<87>: [ 0.97 -0.04 -6.16  2.43 -0.77 -1.16  0.17  5.83 -1.39 -0.78 -1.92  0.03
  1.33  3.11  1.70  0.15  0.57 -1.21  8.25 -2.03  2.69  1.59  0.77 -2.45
  2.13  3.54  1.44 -0.71  0.20 -3.06 -1.82 -0.47 -1.09  3.17  1.21  1.24
  1.58  5.73 -1.18 -5.24 -1.79 -0.79  0.71  3.16 -1.80 -1.10 -1.13  0.52
 -0.37 -3.82  3.40 -0.80 -0.97 -0.02  1.75  1.45  2.59  7.18  3.34 -1.63]
<32>: [-1.57  3.99  0.66 -0.54  1.85  0.70 -0.31  0.01 -1.76 -0.45  0.79 -0.34
  0.43 -0.17 -0.64 -0.56 -0.51 -0.51  2.18  0.47  1.72 -0.88  2.63 -1.58
  0.43 -0.50  0.04 -1.17 -0.60 -0.11  2.47  1.68  3.63 -1.90  0.85 -0.94
 -4.04  0.40 -2.37 -0.52  2.56 -1.13 -2.30  3.94 -0.75  0.01  0.67  3.72
 -0.86  0.14  1.08 -1.31  3.41  0.60  0.17  1.98  3.97 -3.00 -1.64  0.64]
<127>: [-0.68  0.27 -2.92 -1.01 -4.19  2.02 -7.27  1.44  0.76 -3.90  1.42  4.07
  3.44 -2.74  0.19 -2.83 -5.16 -2.92  0.84  0.67  0.05  2.24  2.36 -0.81
 -1.49 -0.61  3.23  2.50  1.37 -5.56 -2.81  4.03  1.53  1.80  0.18 -2.76
 -0.25  0.14 -2.75  4.12  3.37  0.77 -2.22 -2.48  4.95 -3.45 -0.77 -3.93
  0.32  1.92 -0.13  1.85  1.44 -3.41 -2.59  1.96 -1.25  0.95 -1.68 -2.88]
<5>: [ 0.06 -0.01 -0.01  0.00  0.04 -0.03  0.00 -0.03  0.01  0.00  0.01  0.01
 -0.01  0.03 -0.07 -0.01  0.00  0.01  0.01 -0.01 -0.01  0.03  0.01 -0.03
 -0.01  0.02 -0.05 -0.01 -0.03  0.01  0.00  0.01  0.00  0.01 -0.03 -0.04
  0.02  0.00  0.01 -0.01 -0.01 -0.02 -0.05  0.03 -0.02 -0.02 -0.04  0.00
 -0.02 -0.02 -0.03 -0.04 -0.08  0.00 -0.04 -0.03 -0.03  0.04  0.00  0.00]
[ 2.18  0.47  1.72 -0.88  2.63]
<32>
[0.00 0.00]
<5>
[-6.16  2.43]
<87>
[ 0.02  0.00  0.01 -0.01 -0.01 -0.02 -0.05  0.03 -0.02 -0.02 -0.04]
<5>

<12>: [1.11 0.15 1.48 1.46 0.94 1.08 2.18 0.48 0.42 1.54 3.14 2.04 2.85 0.73
 0.87 0.91 2.30 0.29]
<131>: [1.11 0.15 1.48 1.46 0.94 1.08 2.18 0.48 0.42 1.54 3.14 2.04 2.85 0.73
 0.87 1.66 0.76 4.86]
<10>: [0.75 4.86 1.90 1.50 0.83 1.01 3.72 0.25 0.26 1.12 6.55 2.62 3.59 0.78
 1.49 2.07 0.71 1.47]
<58>: [0.75 0.00 1.90 1.50 0.83 1.01 3.72 0.25 0.26 1.12 6.55 2.62 3.59 0.78
 1.49 2.07 0.71 6.69]
<43>: [0.97 0.29 1.55 1.31 0.97 0.80 0.74 0.44 0.49 0.99 2.66 0.98 1.34 0.79
 0.98 1.55 1.44 1.77]
[0.76 4.86]
<131>
[0.75 0.00 1.90 1.50 0.83 1.01 3.72 0.25 0.26 1.12 6.55 2.62 3.59 0.78
 1.49 2.07 0.71 6.69]
<58>
[1.55 1.31 0.97 0.80]
<43>
[0.75 4.86 1.90 1.50 0.83 1.01 3.72 0.25 0.26 1.12 6.55 2.62 3.59 0.78
 1.49 2.07 0.71 1.47]
<10>

<102>: [ 2.16  2.17  2.35 -1.12 -2.30  3.01  2.73  2.17 -1.05]
<54>: [ 1.59  1.40  0.82  1.13  0.25 -0.95 -0.10 -3.56  1.20]
<182>: [-0.35  0.73  0.40  3.73  5.02 -0.60 -0.15 -1.47  3.66]
<36>: [ 2.87  1.21  0.99 -0.40 -1.37  0.59  0.78 -0.18  2.08]
<40>: [ 0.02 -0.13  0.00  3.82  6.45  0.77  0.34  2.98  3.65]
<48>: [ 4.14  0.29  0.66 -1.36 -1.30  2.47  1.56  5.36 -1.38]
<64>: [ 3.26  0.99  1.12 -0.94 -1.45  1.98  1.56  2.89 -0.92]
<29>: [-2.76  2.59  2.50  4.05  4.89  1.77  2.16 -1.18  4.02]
<160>: [ 1.53  2.89 -1.30  5.36  2.47  1.56 -1.36  0.66 -0.35]
<194>: [ 2.87  0.75  0.41  0.22 -0.37 -0.32  0.01 -0.90  0.25]
[ 1.56  2.89 -0.92]
<64>
[ 0.66 -1.36 -1.30  2.47  1.56  5.36]
<48>
[ 0.02 -0.13  0.00  3.82  6.45  0.77]
<40>
[-2.30  3.01  2.73  2.17 -1.05]
<102>
[-0.32  0.01 -0.90  0.25]
<194>

<99>: [-0.55  2.45 -1.23 -0.02 -2.64 -1.64  1.45  1.11 -3.27  7.19]
<46>: [ 1.31 -0.55  2.45 -1.23 -0.03 -2.64  2.16  0.54 -2.52  6.34]
<137>: [ 1.27 -2.35  2.39 -0.95  1.65  0.39  0.27  1.74 -4.53  8.03]
<118>: [ 1.45 -1.89  2.48 -0.89  1.42 -0.27  0.69  1.56 -4.05  7.50]
<133>: [ 1.38 -0.82  2.49 -1.00  0.47 -2.27  1.90  0.82 -2.88  6.73]
[-0.82  2.49 -1.00  0.47 -2.27  1.90  0.82 -2.88  6.73]
<133>
[ 1.90  0.82 -2.88  6.73]
<133>
[-2.27  1.90  0.82]
<133>
[-0.55  2.45 -1.23 -0.03 -2.64]
<46>
[-0.82  2.49 -1.00  0.47 -2.27]
<133>
[-0.55  2.45 -1.23 -0.02 -2.64 -1.64  1.45  1.11 -3.27  7.19]
<99>

<117>: [-3.22  0.07 -7.68  8.55]
<122>: [ 5.84 -1.47 -7.69 -8.50]
<84>: [-7.69  5.84 -1.47  5.58]
<41>: [-0.68 -8.17 -1.14 -1.70]
<148>: [-3.37 -0.45  5.48 -6.27]
<164>: [-2.17 -4.45  3.99  6.49]
<6>: [-8.17 -0.68  8.58  7.26]
[-7.69  5.84 -1.47]
<84>
[-0.68 -8.17]
<41>
[-0.68  8.58]
<6>
[-3.22  0.07]
<117>
[ 0.07 -7.68  8.55]
<117>
[ 0.07 -7.68]
<117>
[-7.69 -8.50]
<122>

<94>: [ 6.69 -6.21 -5.95  0.97 -1.06 -1.62  2.36  6.49  1.34 -5.86 -2.47 -2.25
 -6.13  0.18 -1.74  6.57 -6.26  1.93 -2.17 -0.61  6.86 -3.20 -4.32]
<59>: [ 4.78 -1.94 -5.64  1.52  0.42 -0.23  2.72  4.80  1.88 -1.92  3.98 -0.56
 -1.88 -1.72 -0.17  4.54 -2.04  2.35 -0.38 -1.52  4.51 -3.21 -1.33]
<31>: [-7.28  5.52  6.18 -1.31  1.04  1.78 -2.73 -7.53 -1.72  5.64  1.12  2.52
  6.26  0.29  1.94 -7.68  5.64 -2.54  1.97  0.51 -7.44  3.58  4.46]
<143>: [-6.36  6.68  5.75 -1.21  0.38  1.94 -2.07 -7.05 -1.39  6.36  1.18  2.76
  5.94 -0.13  2.06 -7.02  6.57 -2.16  1.73  0.08 -6.91  3.21  4.13]
<61>: [ 6.69 -6.21 -5.95  0.97 -1.06 -1.62  2.36  6.49  1.34 -5.86 -2.47 -2.25
 -6.13  0.18 -1.74  6.57  5.34 -2.54  2.02  0.28 -7.25  3.21  4.14]
<144>: [ 4.78 -1.94 -1.92  1.52  0.42 -0.23  2.72  4.80  1.88 -1.92  3.98 -0.56
 -1.88 -1.72 -0.17  4.54 -2.04  2.35 -0.38 -1.52  4.51 -1.09 -1.33]
<136>: [ 6.69 -6.21 -5.95  0.97 -1.06 -1.62  2.36  6.49  1.34 -5.86 -2.47 -2.25
 -6.13  0.18 -1.74  6.57  5.34 -2.54  2.02  0.28  7.33 -3.22 -4.00]
[ 6.69 -6.21 -5.95  0.97 -1.06 -1.62  2.36  6.49  1.34 -5.86 -2.47 -2.25
 -6.13  0.18 -1.74  6.57  5.34 -2.54  2.02  0.28  7.33 -3.22 -4.00]
<136>
[ 6.57  5.34 -2.54  2.02  0.28  7.33]
<136>

<105>: [ 0.70  1.61 -1.98  0.74 -2.27  0.84 -1.85  2.60 -1.21  0.23 -2.12  0.91
 -1.39 -1.41 -0.59  0.28  1.30  1.88 -0.50 -1.72  0.98 -0.55  1.49  1.87
 -4.95 -2.87 -4.01 -1.31  3.39 -0.81  1.92 -0.12  0.03 -4.23  1.15 -4.65
  2.88  3.97 -2.21 -4.15 -5.21 -0.35 -1.42 -0.52 -0.94]
<80>: [ 1.26 -4.03  8.92  1.03  0.96  4.06 -2.79 -2.63  3.43  2.76 -2.50 -0.04
  0.52  2.22  3.79  0.98 -2.98 -0.84 -1.14  4.01 -3.84  0.81  3.46  1.00
  3.02  1.23 -0.43 -2.45 -7.43  1.79 -2.56  5.16 -0.16  6.93 -1.03  8.38
  5.32 -6.99  2.74 -0.88  2.63  1.03  0.80 -1.90  0.78]
<71>: [ 3.79  0.98 -2.99 -0.84 -1.14  4.01 -3.84  0.81  3.46  3.42 -2.35  1.52
 -2.25  3.50  4.66 -3.01 -2.68 -1.30 -0.29  1.23  1.25  1.94  3.54  0.80
 -1.39 -0.73  0.02 -0.48  0.82  1.08 -1.59  0.26  0.84  3.74 -1.36 -2.18
  1.37 -0.08 -1.28 -0.64 -2.58  0.52  0.58  0.13 -1.58]
<69>: [ 0.70  1.61 -1.98  0.74 -2.27  0.84 -1.85  2.60 -1.21  0.23 -2.12  0.91
 -1.39 -1.41 -0.59  0.28  1.30  1.88 -0.50 -1.72  0.98 -0.55  1.49 -1.88
  1.72 -0.69  1.53 -0.71  2.65  2.12 -0.49 -2.41 -1.27  0.21  1.25 -3.88
 -1.05  2.92 -0.55  0.83  2.58  1.97  1.17 -0.12 -3.06]
[1.03 0.96]
<80>
[ 3.79  0.98 -2.98 -0.84 -1.14  4.01 -3.84  0.81  3.46]
<80>
[-2.18  1.37 -0.08 -1.28 -0.64 -2.58]
<71>
[ 1.08 -1.59  0.26  0.84  3.74]
<71>

<7>: [ 0.72  2.06  3.84 -0.76 -4.73 -4.16  1.35]
<135>: [-1.46 -2.83  5.83  3.85 -0.79  1.18 -2.50]
<52>: [-1.23  1.09  6.87  0.76 -5.28 -3.24  0.39]
<91>: [ 0.32  0.10 -6.13 -1.60  3.94  2.36  0.39]
<157>: [ 1.77  3.84 -0.76 -4.16  2.06 -4.73  1.03]
<153>: [ 1.91  2.39  2.76 -1.27 -4.73  2.06  1.66]
[ 2.06  3.84 -0.76 -4.73 -4.16]
<7>
[ 2.06 -4.73]
<157>
[ 0.10 -6.13 -1.60  3.94]
<91>
[-0.76 -4.73 -4.16  1.35]
<7>

<123>: [-2.18  0.84 -3.95 -3.78 -2.95 -2.25  2.11  0.56 -5.72  0.57 -0.47  1.93
 -2.67 -3.07  1.51 -1.77 -1.23 -2.05  0.56]
<196>: [-1.11  1.59 -3.37 -3.80 -1.51 -0.73  2.27  0.78 -5.06  1.51  0.76  2.26
 -2.84 -2.55  2.09 -0.11 -1.15 -1.57  2.33]
<179>: [ 2.01 -0.07  3.98  4.33  2.76  1.84 -1.31  0.19  5.39 -0.72  0.53 -1.07
  3.02  3.81 -1.18  1.35  1.90  2.66 -0.54]
<128>: [-1.18 -4.07  0.52 -0.33 -1.70 -1.00 -4.16 -1.18  4.22 -3.26 -1.28 -4.21
 -1.32  2.31 -3.74  0.10 -2.25  1.86 -3.06]
<77>: [-3.59  1.21 -6.73 -5.68 -3.93 -3.96  3.14  3.32 -0.88  2.04  2.46  2.71
 -4.38  1.84  2.96  1.35 -2.17  2.31  2.58]
<73>: [-0.21  2.36 -2.85 -4.16  0.60  0.83  1.84  1.25 -3.29  2.71  2.01  2.45
 -3.23 -1.48  2.16  2.48 -1.58 -1.22  4.10]
<166>: [ 4.70  0.04  8.04  8.39  4.86  4.20 -1.69 -3.29 -0.10 -1.91 -2.56 -1.47
  6.67 -1.80 -2.07 -2.51  4.53 -2.28  1.70]
<201>: [ 0.40  3.20 -1.68  0.29  0.46  0.42  3.60  0.87 -5.20  1.93  0.57  1.51
 -2.67 -0.47 -1.77 -3.07  1.01 -1.83  3.10]
<158>: [ 4.70  0.04  8.04  8.39  4.86  4.20 -1.69 -3.29 -0.10 -1.91 -2.56 -1.47
  6.67 -1.80 -2.07 -2.51  4.53 -2.28 -2.48]
<103>: [ 0.40  3.20 -1.68 -1.25  0.46  0.42  3.60  0.87 -5.20  2.48  1.18  3.53
 -0.48 -2.58  3.24 -0.24  1.01 -1.83  3.10]
<34>: [ 2.00  0.82  3.45  3.62  3.17  2.11 -0.70  1.08  5.82  0.13  1.44 -0.22
  2.50  4.57 -0.46  2.57  1.74  3.29  0.72]
[ 0.57 -0.47  1.93 -2.67 -3.07  1.51 -1.77]
<123>
[-3.78 -2.95 -2.25]
<123>

